In the data rows, 128 means zero.
Each row below has a hidden score, from 0 to 40, with 20 about the middle. What is it? The score is a weighted sum of the row's numbers plus the product of two more (or one squared), each taken from its middle value.
tensor([105, 127, 137, 113, 116, 136, 169, 086, 188, 113, 133, 118, 152, 118, 112, 135]) -> 26
tensor([129, 137, 109, 156, 121, 112, 083, 165, 074, 126, 096, 125, 164, 137, 183, 131]) -> 22
tensor([188, 106, 153, 186, 106, 107, 072, 089, 089, 162, 096, 169, 067, 149, 136, 095]) -> 5
tensor([103, 158, 095, 098, 117, 131, 111, 128, 142, 162, 152, 120, 163, 140, 156, 133]) -> 23
tensor([110, 146, 117, 090, 130, 140, 161, 131, 162, 103, 093, 126, 134, 158, 132, 132]) -> 17
tensor([123, 152, 174, 118, 179, 115, 084, 117, 120, 150, 142, 091, 097, 110, 155, 158]) -> 9
tensor([176, 196, 104, 140, 154, 099, 118, 063, 134, 083, 105, 143, 091, 131, 113, 152]) -> 5
tensor([100, 122, 142, 099, 105, 149, 175, 099, 166, 096, 144, 138, 156, 139, 115, 122]) -> 23
tensor([092, 119, 125, 104, 103, 140, 175, 102, 171, 124, 122, 149, 138, 154, 132, 119]) -> 27
tensor([106, 140, 091, 107, 141, 146, 093, 143, 128, 136, 133, 127, 114, 166, 160, 169]) -> 24
tensor([174, 165, 090, 176, 083, 105, 139, 111, 161, 070, 154, 130, 100, 106, 086, 117]) -> 22
tensor([173, 168, 062, 143, 127, 107, 106, 142, 137, 106, 094, 106, 122, 135, 161, 112]) -> 14
tensor([110, 097, 161, 101, 137, 125, 107, 119, 152, 170, 146, 100, 169, 120, 137, 158]) -> 22
tensor([098, 127, 128, 094, 109, 156, 136, 129, 150, 136, 168, 127, 129, 098, 170, 145]) -> 21
tensor([172, 141, 058, 162, 168, 109, 112, 118, 071, 149, 106, 148, 102, 096, 172, 120]) -> 9
tensor([117, 053, 202, 092, 134, 138, 117, 138, 128, 149, 145, 126, 138, 133, 142, 146]) -> 17
tensor([094, 098, 146, 101, 120, 138, 116, 153, 156, 143, 148, 120, 147, 133, 160, 132]) -> 22
tensor([111, 141, 115, 106, 124, 154, 100, 142, 112, 144, 161, 091, 152, 126, 151, 171]) -> 22
tensor([109, 056, 202, 091, 135, 132, 124, 138, 131, 146, 141, 140, 140, 136, 133, 144]) -> 17
tensor([110, 131, 159, 080, 119, 130, 111, 152, 121, 199, 118, 115, 155, 144, 141, 123]) -> 18
tensor([099, 134, 086, 105, 131, 129, 182, 108, 158, 112, 141, 161, 133, 134, 135, 124]) -> 27
tensor([105, 174, 129, 168, 111, 142, 098, 186, 092, 140, 091, 117, 107, 136, 113, 115]) -> 30
tensor([108, 144, 102, 099, 099, 128, 173, 106, 164, 088, 157, 148, 133, 146, 127, 153]) -> 22
tensor([107, 145, 108, 104, 089, 105, 176, 120, 157, 117, 198, 127, 117, 130, 149, 134]) -> 26
tensor([117, 055, 211, 091, 128, 134, 121, 131, 134, 147, 150, 128, 133, 135, 136, 144]) -> 17
tensor([179, 164, 081, 145, 141, 128, 096, 110, 096, 108, 122, 146, 133, 069, 115, 188]) -> 6
tensor([189, 143, 111, 185, 090, 130, 131, 092, 041, 106, 143, 144, 147, 115, 123, 070]) -> 25
tensor([094, 106, 153, 095, 157, 139, 127, 123, 118, 164, 119, 126, 132, 137, 168, 149]) -> 21
tensor([160, 135, 096, 183, 088, 128, 091, 122, 045, 098, 178, 176, 124, 133, 090, 168]) -> 18
tensor([110, 112, 139, 122, 087, 138, 193, 082, 165, 073, 144, 151, 156, 135, 115, 117]) -> 26
tensor([128, 152, 113, 164, 115, 115, 096, 125, 122, 077, 208, 126, 117, 088, 129, 184]) -> 24
tensor([154, 143, 149, 186, 170, 092, 132, 096, 121, 087, 110, 125, 155, 082, 094, 080]) -> 12
tensor([104, 164, 080, 107, 138, 131, 120, 117, 153, 166, 147, 123, 160, 126, 110, 152]) -> 27
tensor([096, 092, 161, 100, 094, 143, 175, 110, 156, 098, 166, 159, 151, 133, 123, 119]) -> 24
tensor([176, 159, 116, 174, 175, 127, 138, 102, 129, 066, 064, 146, 108, 112, 100, 042]) -> 8
tensor([090, 138, 127, 112, 126, 141, 118, 160, 102, 162, 114, 114, 154, 138, 166, 133]) -> 26
tensor([182, 151, 132, 175, 104, 065, 123, 149, 099, 154, 094, 110, 126, 126, 062, 124]) -> 22
tensor([099, 136, 108, 114, 109, 135, 166, 127, 173, 097, 177, 113, 118, 151, 108, 139]) -> 32
tensor([127, 115, 160, 082, 116, 145, 107, 145, 133, 134, 146, 115, 121, 105, 191, 154]) -> 4
tensor([090, 112, 158, 105, 111, 144, 163, 110, 162, 110, 163, 123, 134, 130, 127, 142]) -> 28
tensor([100, 115, 147, 094, 124, 129, 175, 118, 155, 096, 131, 143, 142, 126, 133, 150]) -> 20
tensor([107, 140, 134, 130, 162, 119, 103, 124, 138, 107, 149, 092, 166, 129, 121, 167]) -> 24
tensor([208, 155, 073, 153, 087, 124, 106, 135, 099, 144, 143, 153, 152, 116, 075, 041]) -> 13
tensor([106, 117, 149, 090, 119, 122, 124, 135, 136, 131, 176, 120, 162, 111, 154, 168]) -> 18
tensor([170, 174, 120, 180, 114, 135, 065, 076, 125, 131, 075, 148, 085, 159, 113, 106]) -> 7
tensor([134, 083, 115, 092, 162, 130, 123, 153, 090, 145, 093, 123, 155, 161, 147, 179]) -> 16
tensor([144, 142, 117, 187, 167, 110, 084, 116, 069, 148, 200, 140, 096, 125, 051, 133]) -> 12
tensor([090, 151, 128, 124, 116, 120, 160, 100, 176, 117, 118, 123, 138, 157, 128, 115]) -> 31
tensor([104, 117, 151, 104, 139, 151, 105, 135, 118, 158, 100, 111, 134, 126, 186, 155]) -> 16
tensor([111, 093, 161, 096, 124, 120, 106, 151, 140, 139, 141, 113, 130, 145, 171, 169]) -> 14
tensor([153, 120, 071, 174, 138, 129, 090, 179, 069, 094, 138, 190, 079, 119, 123, 143]) -> 22
tensor([164, 122, 117, 166, 110, 125, 142, 179, 139, 047, 096, 122, 112, 118, 059, 150]) -> 28
tensor([106, 114, 135, 099, 102, 153, 173, 110, 172, 087, 145, 131, 148, 131, 131, 126]) -> 20
tensor([158, 175, 131, 185, 097, 141, 138, 117, 095, 104, 093, 127, 118, 075, 053, 158]) -> 15
tensor([112, 131, 143, 120, 096, 108, 199, 097, 170, 097, 139, 122, 145, 135, 118, 108]) -> 27
tensor([126, 089, 139, 107, 142, 122, 111, 170, 136, 124, 151, 092, 159, 109, 178, 128]) -> 13
tensor([102, 118, 129, 084, 097, 151, 169, 106, 158, 108, 150, 158, 137, 144, 129, 144]) -> 19
tensor([141, 117, 104, 172, 186, 129, 091, 129, 118, 130, 122, 105, 176, 151, 053, 093]) -> 21
tensor([201, 164, 122, 156, 068, 119, 136, 056, 141, 117, 116, 159, 103, 121, 140, 024]) -> 4
tensor([111, 124, 117, 163, 048, 111, 135, 168, 097, 118, 132, 121, 157, 155, 171, 110]) -> 36
tensor([166, 109, 143, 188, 091, 130, 092, 100, 133, 112, 112, 099, 142, 134, 165, 056]) -> 13
tensor([196, 114, 126, 148, 086, 111, 074, 141, 102, 138, 163, 100, 130, 100, 142, 151]) -> 10
tensor([103, 145, 148, 104, 150, 141, 112, 127, 131, 137, 136, 092, 145, 122, 131, 175]) -> 20
tensor([180, 093, 104, 155, 151, 108, 046, 135, 105, 177, 145, 152, 113, 161, 075, 131]) -> 12
tensor([160, 114, 134, 192, 089, 126, 073, 155, 123, 128, 130, 119, 102, 085, 143, 119]) -> 16
tensor([104, 138, 152, 119, 146, 167, 082, 113, 124, 170, 157, 103, 143, 093, 135, 148]) -> 14
tensor([152, 145, 117, 137, 171, 086, 127, 164, 101, 120, 207, 093, 087, 111, 173, 047]) -> 14
tensor([185, 129, 172, 150, 133, 105, 140, 115, 130, 070, 058, 088, 135, 118, 136, 099]) -> 2
tensor([132, 157, 063, 162, 156, 157, 121, 167, 096, 159, 120, 167, 051, 075, 086, 143]) -> 13
tensor([128, 086, 194, 135, 135, 122, 079, 124, 108, 169, 130, 088, 109, 135, 165, 169]) -> 17
tensor([143, 082, 137, 184, 149, 131, 076, 124, 093, 117, 211, 169, 144, 138, 107, 012]) -> 16
tensor([183, 172, 126, 176, 109, 109, 157, 081, 117, 086, 118, 118, 087, 162, 102, 034]) -> 16
tensor([159, 158, 085, 166, 098, 089, 156, 054, 111, 095, 106, 211, 132, 142, 151, 069]) -> 15
tensor([112, 112, 131, 100, 144, 151, 113, 163, 122, 165, 138, 101, 112, 101, 149, 184]) -> 21
tensor([098, 098, 119, 112, 129, 126, 174, 119, 156, 118, 143, 140, 111, 131, 118, 191]) -> 31
tensor([105, 119, 115, 091, 119, 139, 172, 118, 171, 112, 158, 128, 152, 135, 122, 122]) -> 22
tensor([103, 115, 140, 096, 102, 122, 174, 108, 178, 104, 164, 148, 141, 138, 105, 146]) -> 22
tensor([104, 106, 138, 107, 098, 139, 177, 101, 130, 088, 157, 133, 142, 149, 125, 182]) -> 30
tensor([093, 134, 100, 124, 121, 140, 195, 099, 145, 122, 126, 141, 139, 133, 137, 102]) -> 34
tensor([114, 203, 100, 109, 126, 114, 113, 119, 132, 152, 139, 107, 159, 135, 149, 112]) -> 20
tensor([159, 127, 182, 162, 132, 131, 102, 118, 065, 067, 160, 082, 120, 125, 157, 123]) -> 11
tensor([095, 111, 143, 076, 137, 144, 129, 145, 135, 167, 141, 140, 134, 145, 141, 131]) -> 20
tensor([175, 188, 127, 175, 085, 092, 112, 131, 055, 106, 191, 179, 054, 120, 113, 081]) -> 12
tensor([162, 058, 093, 171, 136, 131, 130, 164, 091, 115, 117, 111, 157, 104, 160, 092]) -> 24
tensor([156, 115, 148, 188, 146, 106, 094, 116, 101, 120, 159, 104, 156, 109, 050, 140]) -> 19
tensor([103, 129, 128, 088, 077, 144, 180, 097, 156, 135, 141, 149, 143, 159, 119, 128]) -> 27
tensor([103, 093, 165, 106, 132, 117, 127, 133, 147, 127, 130, 111, 165, 123, 156, 163]) -> 20
tensor([102, 110, 147, 151, 075, 106, 185, 095, 177, 130, 109, 135, 109, 143, 111, 143]) -> 37
tensor([095, 108, 147, 077, 140, 142, 127, 146, 134, 172, 142, 143, 139, 137, 135, 132]) -> 20
tensor([094, 097, 149, 101, 136, 131, 132, 136, 127, 163, 117, 122, 161, 127, 173, 137]) -> 24
tensor([129, 145, 133, 141, 078, 118, 152, 106, 132, 139, 084, 156, 024, 212, 188, 065]) -> 19
tensor([188, 096, 105, 147, 190, 120, 112, 180, 110, 097, 107, 162, 035, 106, 117, 105]) -> 5
tensor([092, 145, 119, 110, 153, 155, 130, 118, 136, 131, 138, 112, 168, 116, 126, 142]) -> 24
tensor([098, 117, 142, 112, 148, 140, 111, 135, 134, 141, 132, 100, 136, 122, 172, 158]) -> 21
tensor([101, 120, 174, 125, 131, 111, 126, 131, 119, 147, 128, 094, 180, 101, 146, 153]) -> 25
tensor([107, 138, 125, 092, 089, 156, 179, 090, 177, 119, 137, 149, 130, 130, 126, 116]) -> 21
tensor([158, 092, 152, 198, 162, 122, 108, 115, 113, 093, 100, 118, 104, 161, 060, 112]) -> 19
tensor([095, 137, 137, 105, 085, 149, 172, 110, 168, 099, 124, 149, 156, 139, 117, 118]) -> 25
tensor([155, 164, 097, 181, 151, 096, 150, 085, 134, 078, 163, 144, 082, 164, 058, 071]) -> 24
tensor([119, 127, 132, 125, 082, 108, 166, 101, 187, 117, 108, 108, 151, 117, 159, 136]) -> 22
tensor([096, 143, 102, 118, 099, 151, 173, 111, 166, 088, 112, 169, 148, 128, 132, 111]) -> 28
tensor([182, 170, 089, 176, 143, 141, 124, 108, 070, 076, 133, 143, 091, 101, 082, 135]) -> 9
tensor([171, 141, 120, 195, 078, 151, 072, 127, 117, 165, 111, 158, 069, 150, 086, 042]) -> 13
tensor([108, 105, 158, 114, 157, 156, 104, 149, 096, 174, 121, 082, 152, 130, 137, 142]) -> 24
tensor([103, 086, 165, 110, 178, 123, 097, 176, 120, 159, 123, 129, 152, 123, 138, 114]) -> 19
tensor([099, 137, 120, 113, 111, 138, 157, 121, 190, 093, 142, 138, 161, 123, 128, 089]) -> 26
tensor([157, 198, 086, 165, 079, 105, 156, 121, 124, 104, 110, 123, 111, 088, 108, 151]) -> 24
tensor([103, 116, 148, 099, 146, 124, 112, 159, 134, 126, 144, 103, 146, 142, 165, 137]) -> 18
tensor([102, 095, 169, 095, 150, 136, 090, 156, 121, 177, 134, 131, 139, 131, 145, 144]) -> 17
tensor([102, 128, 092, 110, 161, 127, 136, 118, 133, 140, 118, 129, 174, 112, 163, 148]) -> 23
tensor([095, 167, 108, 116, 096, 151, 191, 113, 153, 134, 111, 147, 110, 118, 109, 123]) -> 32
tensor([117, 140, 147, 106, 100, 099, 185, 109, 164, 096, 149, 110, 146, 126, 134, 130]) -> 20
tensor([137, 161, 147, 167, 090, 086, 142, 170, 112, 046, 101, 124, 119, 159, 118, 114]) -> 37
tensor([190, 150, 095, 129, 127, 151, 141, 136, 097, 115, 074, 070, 117, 151, 097, 136]) -> 17
tensor([102, 140, 154, 121, 129, 122, 099, 129, 137, 185, 115, 097, 114, 121, 186, 135]) -> 19
tensor([108, 110, 139, 098, 093, 126, 174, 098, 160, 099, 133, 146, 163, 132, 147, 148]) -> 19
tensor([103, 080, 181, 081, 141, 140, 125, 144, 134, 158, 133, 138, 131, 136, 141, 143]) -> 16
tensor([183, 057, 153, 136, 152, 157, 107, 095, 093, 132, 044, 156, 125, 097, 134, 176]) -> 10
tensor([182, 107, 115, 173, 119, 107, 082, 165, 038, 118, 114, 155, 114, 157, 134, 114]) -> 12
tensor([095, 101, 146, 094, 162, 157, 108, 135, 133, 136, 140, 142, 145, 122, 145, 151]) -> 17
tensor([156, 147, 155, 165, 147, 091, 128, 144, 090, 100, 108, 129, 089, 166, 171, 000]) -> 12
tensor([096, 123, 119, 077, 127, 140, 158, 128, 152, 145, 141, 157, 134, 144, 128, 131]) -> 21
tensor([087, 182, 098, 125, 117, 128, 143, 106, 149, 099, 150, 176, 137, 134, 109, 136]) -> 35
tensor([112, 139, 152, 127, 087, 102, 153, 085, 172, 083, 132, 135, 180, 122, 126, 151]) -> 23
tensor([183, 119, 107, 169, 135, 103, 098, 165, 069, 076, 097, 150, 099, 136, 119, 160]) -> 14
tensor([157, 113, 148, 178, 148, 078, 141, 080, 164, 123, 084, 099, 118, 120, 133, 099]) -> 18
tensor([102, 159, 111, 093, 100, 123, 161, 137, 155, 101, 182, 136, 139, 136, 140, 115]) -> 22
tensor([117, 134, 122, 106, 088, 115, 180, 092, 189, 112, 171, 126, 155, 127, 112, 115]) -> 23
tensor([094, 141, 110, 108, 122, 131, 161, 137, 161, 119, 138, 107, 131, 157, 122, 137]) -> 31
tensor([110, 116, 158, 106, 117, 157, 121, 164, 112, 159, 123, 100, 178, 090, 109, 163]) -> 26
tensor([110, 156, 128, 109, 183, 111, 103, 152, 148, 127, 106, 131, 132, 101, 165, 117]) -> 21
tensor([132, 141, 080, 161, 174, 119, 091, 146, 140, 115, 164, 127, 078, 094, 114, 172]) -> 24
tensor([098, 107, 133, 102, 155, 134, 115, 150, 143, 124, 171, 117, 124, 124, 153, 161]) -> 22
tensor([105, 177, 119, 106, 109, 136, 172, 096, 162, 089, 188, 135, 127, 130, 102, 111]) -> 25
tensor([134, 170, 120, 175, 165, 157, 097, 125, 083, 093, 101, 104, 109, 127, 095, 151]) -> 10
tensor([097, 094, 155, 097, 120, 150, 181, 115, 153, 112, 124, 141, 145, 139, 113, 131]) -> 27
tensor([098, 100, 122, 140, 163, 163, 124, 084, 138, 157, 141, 097, 159, 121, 128, 137]) -> 29
tensor([127, 169, 104, 131, 156, 139, 150, 091, 142, 094, 023, 153, 144, 122, 163, 097]) -> 14
tensor([102, 138, 099, 113, 116, 118, 128, 132, 123, 150, 117, 138, 171, 115, 197, 137]) -> 23
tensor([186, 154, 109, 179, 137, 130, 110, 088, 123, 143, 033, 159, 129, 140, 057, 058]) -> 9
tensor([128, 146, 115, 154, 133, 087, 081, 166, 162, 137, 094, 119, 171, 123, 113, 115]) -> 38
tensor([105, 101, 138, 111, 161, 123, 096, 165, 111, 158, 168, 121, 132, 105, 181, 134]) -> 18
tensor([115, 111, 159, 099, 094, 133, 193, 108, 161, 085, 167, 124, 141, 126, 123, 116]) -> 21
tensor([096, 132, 126, 095, 112, 144, 124, 138, 114, 155, 133, 123, 164, 132, 173, 146]) -> 23
tensor([188, 109, 121, 155, 122, 153, 128, 161, 060, 098, 139, 094, 112, 088, 096, 162]) -> 23
tensor([163, 158, 123, 167, 105, 151, 154, 163, 088, 122, 090, 099, 079, 068, 160, 061]) -> 15
